In the rows, zero is written as 128.
which system made each run
trace 1, z_140 (10 x 26)
[[122 115 120 129 133 126 154  72 122  72  96 154 183 144 146  69 140 150
   92 158 141 127  80 167 109 129]
 [112 107 107 144 122 141  71  68  73 120 112 146 181 136 154 122  94 165
  136 142  88 112  86 125 111 152]
 [183 141 103 110 108 127 109  78  92  89 163 103 128 156 133 125  93  98
  158 152 100  86  70 110 150 129]
 [170 118 111 138 131 182 142 133  67  96 183  54 144 164 144 134 139 142
  122 155 161 126  94 141 121 107]
 [ 75 123 128 123 152 186 125  71 114 134 184  81 155 152 124 183 114 114
  112 110 159 148  91 117 135 123]
 [106 138 146  91 117 188 171  70 166 101 135 111 171 107 130 146 116 102
  151 165 161 103 114 135 169 148]
 [136 101 163 120 122 211 119 127 107 162 122 118 165  98 162 147 123 167
  178 157 132  94 155 149 164 156]
 [161 120 137  91 144 160 104 119 132 207 153 115  95 135 122 174 109 115
  160 120 116  88 142 108 194 120]
 [181 142 103 100 145 152 168 169 154 156 145 100 114 135 102 158 144 119
  111 157 177 105 177 121 168  91]
 [ 85 133 110 150 142 162 129 171 141 170 132 117 149 108 113 188 125 138
  117 121 173 156 212 110 124 117]]
trace 2, z_666 (10 x 26)
[[166 166  81  90 132 125 125 108 163 138 147 106 124 128  86 177  87  95
  120 167 131  97 117  93 182 129]
 [130 140 126 141 122 176 167 172 139 128 144  86 164 102 125 164 119 128
  139 154 198 147 201 138 145 119]
 [ 35 132 159 123 134 157 112 116 165 174 129 130 120  93 118 195 125 117
  140  94 123 142 141  96 128 158]
 [135 155 148  95 124 109 170 127 202 135 125 175  98 106 106 132 130 114
  157 118 104  96 170 159 190 113]
 [126 107 133 152 157 138 130 172 114 191 120 160 132 134 128 132 149 201
  111 105 134 144 198 163 141  86]
 [134 137 104 118 143  85  70 139 140 202  91 147 109 116  99 158 109 152
   99 131  89 119 122  67 130 139]
 [200 156 110 127 103  95 142 208 150 120  98 113 107  92 115 110 125 123
  136 175 145 121 176 115 130 133]
 [ 82 117 154 167 126 122 113 205 123 142 117 102 108 100 140 136 149 136
  113 105 147 190 156 115  66 155]
 [ 89 152 150 115 113  57 127 120 189 103 100 165  84 104 111 114 127  97
  122 103  82 144  97 119 111 159]
 [155 124 147 148 118  93 164 154 134  87 104 177 139 123 145  57 150 165
  129 131 117 141 153 200 126 112]]
trace 3, z_251 (10 x 26)
[[ 94 173 149 126  87  98 146 151 152 107  99 157 110  79 128 132 146 165
  169 148  66  90 128  96  99 140]
 [121  88 121 142 134 140 122 184 153 107  75 192 104 119 142 112 166 127
  118 123 119 114 180 192 103 164]
 [130 118 150 103 162  86 136 152 164 164  98 129  73 136 113  99 176 127
   59 116 133 152  78 113 105 129]
 [104 166  80 121 125 116 174 133 135  70 132 141 113 150 100 143 174 143
   95 154 114  86 113  96  74  99]
 [ 79  91  97 159 129 149  99 119 101 104  74 152 167 130 152 111 147 117
  100 138 155 134 140 116  56 164]
 [ 97 124 187 138 106  86 131 125 100 124 119 116  99 120 159  71 160 119
  146  92 110 151  86  91  74 128]
 [137 117 118 142 126 137 169 141 109  60 161 145  93 175 140 100 174 113
  140 100 120 108 139 188 102  92]
 [139  78 105 124 172 143 117  96 102 136 130 112 137 183 133 103 143  96
   60 111 185 160  92 142 116 123]
 [119 160 132 125 114 117 143  73  76 114 170  81 146 153 131 121 127 133
  138 131 127 120  66  60 104  85]
 [121 110 110 165  99 183 114 107  63  76 150 122 172 142 166 129 113 117
  181 131 131 106 162 147 109 131]]
trace 4, z_251 (10 x 26)
[[140  94 160 155 128 123 135 125  96 148 110 102 168 130 166  65 125 104
  126 111 199 189 157 123 115 117]
 [ 96 153 160 143 129 116 149 118 107 126 208  92  91 154 124 149 134 131
  148  67 112 159 106 124 125  76]
 [146 116  76 127 132 144 132  73 128  84 154 147 151 177 124 131 102  52
  134 116 157 111 163 159 156 111]
 [147 117 146 143 144 111 109  89  83 192 129 105 186 136 140  99  86 161
  115 119 158 175 121 102 154  94]
 [131 159 122 146 103 129  98 125  92 118 198 100 105 137 124 176  91 138
  189 108  71 111 125 111 140 112]
 [200 108 105 136 117 143 106 135 132 109 123 122 152 125 144 111  79  76
  152 154 162 131 178 177 177 155]
 [147 146 172 127 145 110 136 138 138 184 158  78 140 102 115 136  93 185
  113 129 142 194  99 138 182 115]
 [115 167  95 116 118 145 129 108 167  93 174 130 118 121  96 202  89 117
  154 138  85  91 121 148 169 137]
 [152 109 122 117 132 136 107 104 155 153  64 166 193  96 134 111  88 131
  126 167 148 125 162 149 175 164]
 [118 146 178 125 131 106 109 158 137 196 126 129 103  85 123 148 121 210
  141 122  73 134 109 113 150 130]]
trace 5, z_666 (10 x 26)
[[190 108 123 132 124  90  73 172 103 148 119  83  80 131 136 102 115  83
  113 123 133 159 100  95 110 156]
 [126 173 123 154  95  76 160 161 121  60 156  83 110 126 120 107 133 105
  126 128 136 170 108  99  74 115]
 [ 76 115 114 164 119 125 120 121 144  46 119 144 144 118 139 119 116 112
  112 120 119 171 110 187  86 180]
 [120 109 185 125 120 101 131  55 127 116 112 146 163 120 159  60 106 120
  144 112 121 157  83 161 153 139]
 [146 129 148 134 109 143 140 101  68 104 153 135 145 142 158 101 140 192
  173 140  77  85  93 147 129 101]
 [183  90 105 118 156 167  80 126  84 135 155  95 101 170 136 141 123 136
  104 140 108 110  65 160 138 151]
 [171 155 110 109 138 121 157 108 120 122 171  49 137 148 107 127 112 109
   94 154 177 152  69  92 141 103]
 [ 79 155  97 135 116 182 161 118 135  62 148  94 174 113 123 172 129 129
  121 171 163 125 119 124 101 145]
 [ 80 101 160  98 137 190 137  75 169 124 117 133 151 107 146 139 124  80
  137 126 162 129 119 151 156 182]
 [104 134 185  93 124 155 187  75 137 156 150 148 134 135 136 118 156 140
  169 107 129  88 135 126 169  73]]
trace 6, z_227 (10 x 26)
[[162 117 117 133 138 147 151 228 135 131 125 101  90 125 124 130 173 126
  102 140 174 137 179 140 104 124]
 [ 75 129 141 138 134  95 123 159 162 149  72 131 130  92 120 121 141 126
   81 125 159 183 130  92  78 158]
 [114 159 101 127  96  94 148 139 187  57  88 172 118  99 113 118 125  82
  143 146 115 105 165 131 110 157]
 [114 105 141 149 116 146 155 162 103  85  94 170 133 128 163  81 184 170
  139 137 117 104 152 170  74 130]
 [ 85 143 124 133 129  75 136 116 106 116 123 146  94 153 124 105 175 136
  103  96 100 124  89  75  57  91]
 [142 175  74 154 105 109 165 153 112  46 168  93 133 148 112 134 126 103
  124 150 147 133 137 110  88  96]
 [ 87 125 139 180 109 143 121 123  83  82 133  94 190 107 158 110 113 166
  130 138 148 183 115 136  80 145]
 [ 69 148 148 135  96 108 122  54 125  81 148 140 138 123 139 121 100  94
  175 103  85 126  88 111 117 140]
 [136 123 129 123 120 186 168  93 100  66 185 120 132 166 146 129 146 119
  168 128 124  85 115 175 141 100]
 [114 106 142 124 160 154 130  70  76 156 155  98 159 169 139 119 144 164
   92 123 146 141  57 114 123  95]]
trace 7, z_140 (10 x 26)
[[126  92 168 132 105 159 113  97  85  84 117 128 144 121 186  82 133 116
  168 134 112 113  85 156 104 176]
 [159  96 160 102 143 141 102  72  76 164 143 114 119 161 154  95 136 143
  135 120 102 103  52 119 148 116]
 [163 117  79  92 158 163 138  87 106 126 143 120 131 182 116 136 150 131
   89 160 139  73  78 119 131 101]
 [121 119  69 138 135 182 107  99  92 123 125  92 189 144 125 166 108 114
  104 167 182 120 133  90 110 137]
 [ 96 160 131 128  90 167 137  86 105 115 161  88 170 108 138 167  94 100
  189 139 143 108 144  66 134 124]
 [130 119 169 116 105 197 164 122 116 107 173 102 116 127 155 136 141  93
  200 116 146  97 156 156 157 124]
 [138  83 176 106 163 181 141 111 118 200 151 116 125 145 147 128 143 127
  131  94 171 137 145 158 182 103]
 [121 131 117  90 164 144 156  88 170 189 120 161 153 138  99 158 132 149
  102 135 149  98 154 125 187  85]
 [142 134  74 134 127 154 123 147 154 137  95 161 170 110 111 164 105 133
  129 169 149  96 216 135 154 130]
 [151 150 120 159 101 112 100 165 116 158 141 116 136 102 124 156  74 121
  181 122 126 144 214 104 152 117]]
trace 8, z_227 (10 x 26)
[[128 157  95 119 151  78 131 101 135 153 142  94 138 146  90 143 106 120
   64 131 159 165  87  71 125  92]
 [165 158  91 147 101 128 117 137 137  87 127 103 184  89 121 145  59 131
  146 184 141 142 157 147 158 157]
 [107  91 183 143 116 152  79 121 103 149 106 151 143  95 175 115 111 160
  178 113  87 133 123 164 136 182]
 [117 126 159  90 132 126 136 107 145 150 156 145  51 156 126 134 162  80
  160  72  92  89 113 115 148 109]
 [157 123 104 109 163 170 176 155 131 136 164  96 114 166 107 146 168 126
   82 139 187 123 137 147 142  84]
 [122 129 111 135 154 102 109 115 141 162  87 114 183 111 112 123 100 154
   57 158 166 185 101  99 124 143]
 [156 161 108 127  90  92  98 126 157 106  95 153 146  86 122 132  68 113
  168 166  90 107 149 118 155 169]
 [139  90 163 139 114 176 110 173  98 132 127 152  97 120 168 123 156 158
  181 117  91  92 158 177 124 150]
 [ 97 112 162 109 156 114 133 132 123 180 141 126  57 162 127 124 183 103
  106  67 128 135 108  92 102  99]
 [142 166  83 117 136 120 181 150 172 106 148  94 126 139  88 155 132  90
   84 148 192 143 153 108 132  92]]
trace 9, z_291 (10 x 26)
[[127 131 125 176 113 158 134 156  81 116 161  66 178 116 143 138 102 145
  143 136 182 180 169 126 113 116]
 [ 63 112 143 150 143 127  93  61 124 135 160 128 146 145 134 146  85  93
  129  71 126 180 110 138 139 140]
 [170 157 150 111 113  88 176  86 136 103 174 103 122 147 123  86 114  77
  154 114 149 144 111 131 170  82]
 [151 119 145 143 141 137 145  95  88 153 142 148 184 149 142 100 117 209
  138 130 118 125 139 173 169  75]
 [173 105  87 116 153 118  63  96 108 153 137 150  99 177 118 140  99 120
  114 114  77  97  95 138 154 132]
 [212 134 101 126 119 163 135 184 108 101 174  69 102 136 128 147 123 119
  142 161 145 108 134 154 149 128]
 [ 88  94 141 140 150 210 108 138 126 137 157 117 140 119 142 186 119 163
  131 117 129 141 137 196 151 162]
 [114 128 149  79 140 137 141 103 192 115 157 126  67 136 112 152 133  56
  128 101 122 118  88 152 161 155]
 [143 154 167 102 123 145 213 142 168 115 133 137 131 108 124 107 167 165
  141 151 145 103 144 169 165  93]
 [104 110 127 108 155 132 107 111 151 171  79 206 127 126 121 139 147 185
  108 129  77  82 127 146 142 133]]
trace 10, z_291 (10 x 26)
[[113 142 155 100 112 172 152 177 139 131 153  77  65 107 129 171 172  98
  155 133 133 100 121  84 108 145]
 [ 56 116 154 128 148 171 173 152 160 144 123 154 115 124 130 148 186 131
  118  96 163 132 181 144 107 111]
 [ 93 131 127  84 151 112 146  83 193 169  77 170 135 122 103 128 143  91
   88 128 157 112 136  83 142 124]
 [132 193 107 119 101  88 169 136 150 126 103 140 147  97  98 134 128 154
  140 170 121  92 164  64 122  88]
 [111 124 124 163 111 106  85 162 107 175  85 174 137 103 141 135 114 158
  160 115  98 122 206  97 106 129]
 [142 126 133 135 130  87  82 173 113 188 118  84  87 119 122 134 122  97
  115 107 138 169 126  53 101 138]
 [107 155 114 170 131 103 152 171 124 113 161  83 140 128 107 142 120 134
   94 110 178 206 158 122  98  97]
 [ 90 124 122 156 136  95 111  77 155 124 115 153 188 119 124 116  68 101
  110 102 151 194 148 153 148 138]
 [160 171 152 123  97  59 137  82 134 114 144 108 146 110 119  91  73 125
  154 136 108 153  85 103 164 113]
 [159 133 147 170 113  87 126 141  74 120 152 138 140 138 146  83 115 194
  158 108  86 146 137 166 130  86]]
trace 11, z_697 (10 x 26)
[[ 66 144 132 124 136 156 191 108 168 119 123 129 177 112 115 143 141 113
  111 134 198 145 168 120 126 105]
 [ 46 127 142 114 123 152 147  94 158 109 120 195 115 130 132 151 166 120
  156  96  93  78 150 133 110 125]
 [171 109  95 106 138 125 144 123 141 114 110 182  99 175 124  94 159  74
  123 122 136  72 174 157 140 102]
 [130 105  98 135 160 138 139 171  96 164 107 131 116 160 127 124 188 159
   76 124 162 117 152  99  78  86]
 [117 128 115 109 117 141 114 177 143 124  79 122  91  96 129 149 167 117
  112 170 121  89 110  77  73 183]
 [145 124 150 126  89 132 152 153 139 117  79 123 154  89 154  88 134  79
  161 160 181 130 190 105 122 154]
 [ 84 113 193 158 110 125 136 151 101 142 123 143 112 112 169  96 161 142
  175  77 118 151 170 125  92 116]
 [178 112 169 108 123  94 121 156 129 126 122 140  48 134 146  78 156 111
  144 111  81 108  91 150 129 139]
 [202 111 152 119 142 102 142 141 100 163 103  98 143 135 146  57 142 164
   89 157 165 152  94 125 136 110]
 [107 122 151 142 116 131  86 119  80 148 100 103 158  96 152 121 119 193
  128 157  98 136  66  86  88 167]]
trace 12, z_697 (10 x 26)
[[119 150 120 148 133 135 128 169 110 139 190 128  87 147 116 182 136 188
  153  96  73 114 148 143 135  84]
 [167 118  93 107 165 114 115 166 190 130 120 135  87 130  93 146 120 112
   67 139 129 142 108 183 160 162]
 [104 166 125 122 137  94 165 104 154 165 106 120 181 108  98 130 115 154
   88 150 170 157 140  71 131  87]
 [ 74 157 122 140 103 154 135 123 143  90 116 171 156  89 132 165 124 183
  167 154  73  84 148 142 118 149]
 [151 113  84 147 130  92 107 128 154  95 109 186 122 151 121 106 100  67
  125 101 130 136 191 178 142 131]
 [120 157 109 151 140  92 167 164 109 133 165 113 105 159 106 131 162 155
   99  97 137 150 149 102  91  50]
 [117 137 117 109 134 143 145 170 170  77 108 128  95 102 111 147 167 158
   87 171 107 110  75 159  98 173]
 [124 131 122 121 120  98 151  88 161 107  65 146 186 109 130  79 115  79
  102 154 185 146 145 110 119 144]
 [ 73 146 142 162  94 135 150 110  78  99 136 148 155 129 152 113 149 159
  179 110 107 107 158 101  77  89]
 [157  97 104 135 127 136 106 158 122  65 133 153  67 157 143 108 149  85
  132 110  96 106 120 193 108 159]]

runs to name
trace 13 (2 x 26)
[[129  96 102 117 127 150  72 155 137 100  97 144  75 122 138 148 143  83
  126 139  87  90 101 137  95 206]
 [181 125 160 112 116  98 114 151  99 162 108  65 108 111 141  84 132 115
  118 156 150 146  75  61 109 141]]
 -> z_140
trace 14 (2 x 26)
[[ 76 104 147 112 128 155 107  91 162 141  88 145 140 105 140 140 113  48
  138 113 160 134 151 108 130 185]
 [118 109 130  93 124 167 160  93 157 127  86 186 142 126 138 116 160  88
  152 140 148  60 180 135 149 127]]
 -> z_227
trace 15 (2 x 26)
[[102 150 161 148 132  91 137 112 130 177 115 107 187  95 121 116  95 181
  108 128 155 196 126  92 137 104]
 [116 161 101 160 123  37 106 103 135 111 144 159 124 145 104 116  85 124
  120  87  88 170 127 122 122  94]]
 -> z_291
trace 16 (2 x 26)
[[113 155 111 139 128  41 116 111 158  88 130 148 101 136 103 110 108 118
   93 103  80 168  73 134 110 129]
 [164 133 114 161 110  97 141 132 119  67 101 146 182 115 142  68 105 167
  124 166 126 153 129 188 125 136]]
 -> z_666
trace 17 (2 x 26)
[[126 126  91 164 124 128 148 145 138  57 146 113 143 141 129 118 117  74
  107 121 187 180 167 174 106 132]
 [101 124 162 123 122 143 126  55 137 128 113 118 204  97 144 110  78 127
  136 147 157 161  97 133 160 159]]
 -> z_291
trace 18 (2 x 26)
[[108 109 107 138 140  93 151 125 151 118  90 195 118 161 122  86 161  87
  101  92 152 129 189 143  99  96]
 [117 160 111 149 118  86 183 143 131 117  99 170 160 130 114  96 157 176
  115 137 141 126 181 115  98  64]]
 -> z_227
trace 19 (2 x 26)
[[147 113 107 146 116 130  92 164  79  94 158 132  60 164 145 129 153 112
  150 100  74  97 120 139  84 132]
 [171 116  88 141 151  83 111 121 124 105 158 110 101 176 114  98 107  75
   80  97 146 180  97 155 129 117]]
 -> z_666
trace 20 (2 x 26)
[[173 104 165  77 136 114 123 128 174 163 106 121  67 125 130 100 135  53
  122 120 142 127 101 123 166 159]
 [149 171 124 113 134 133 201 149 139 133 148 114 141 126 101 138 163 199
  108 167 144 102 134 126 143  63]]
 -> z_251
trace 21 (2 x 26)
[[130  84  79 132 155 183  97 134  90 128 159 134  89 190 134 164 155  95
  116  98 133  93 149 146 111 123]
 [143 110 109  96 143 203 138 115 139 134 151  83 136 141 125 167 131  65
  120 154 197 105 141 121 158 144]]
 -> z_291
trace 22 (2 x 26)
[[139 119 112 140 154  96  86 165 127 186 110  89 118 125 112 138 109 108
   66 125 171 190 123  79 107 147]
 [109 201 118 144  84  75 167 140 144  72 158  99 124 106 103 140 112 119
  156 141 116 139 127  82 101 108]]
 -> z_251
trace 23 (2 x 26)
[[178 115 125 145 124 167 143 195  82 136 116 114 141 120 149 116 158 197
  136 170 143 102 165 150 119 112]
 [103  96 134 145 137 108  63 166 134 159  77 135 101 105 137 128 124 112
   97 113 120 170 117 109  87 197]]
 -> z_697
trace 24 (2 x 26)
[[159  88 106  99 143 205 136 151 126 143 101 133 122 143 141 142 173 111
  122 167 168  65 161 138 130 142]
 [ 76 133 109  97 143 199 126 124 144 145 128 116 124 118 112 207 150 130
  115 154 131  77 116  87 118 155]]
 -> z_291
trace 25 (2 x 26)
[[ 85 110 143 135 126  84  87 101 131 120  87 139 126 115 141  98 123 101
   99 108 116 171  70 105  84 177]
 [171 165 139 127  78 110 164 103  95  77 155  95 145 126 142  87 116 113
  186 156 124 101 113  91 129  98]]
 -> z_697
trace 26 (2 x 26)
[[114 111 135 139 158  94 107 115 176 149 102 177 148 114 118 119  92 151
   88 109 119 182 137 200 171 149]
 [126 184 104 132 121  52 139  93 132 139 140 153 136 136  94 128 100 159
  124 121  89 126 120  82 137  65]]
 -> z_697
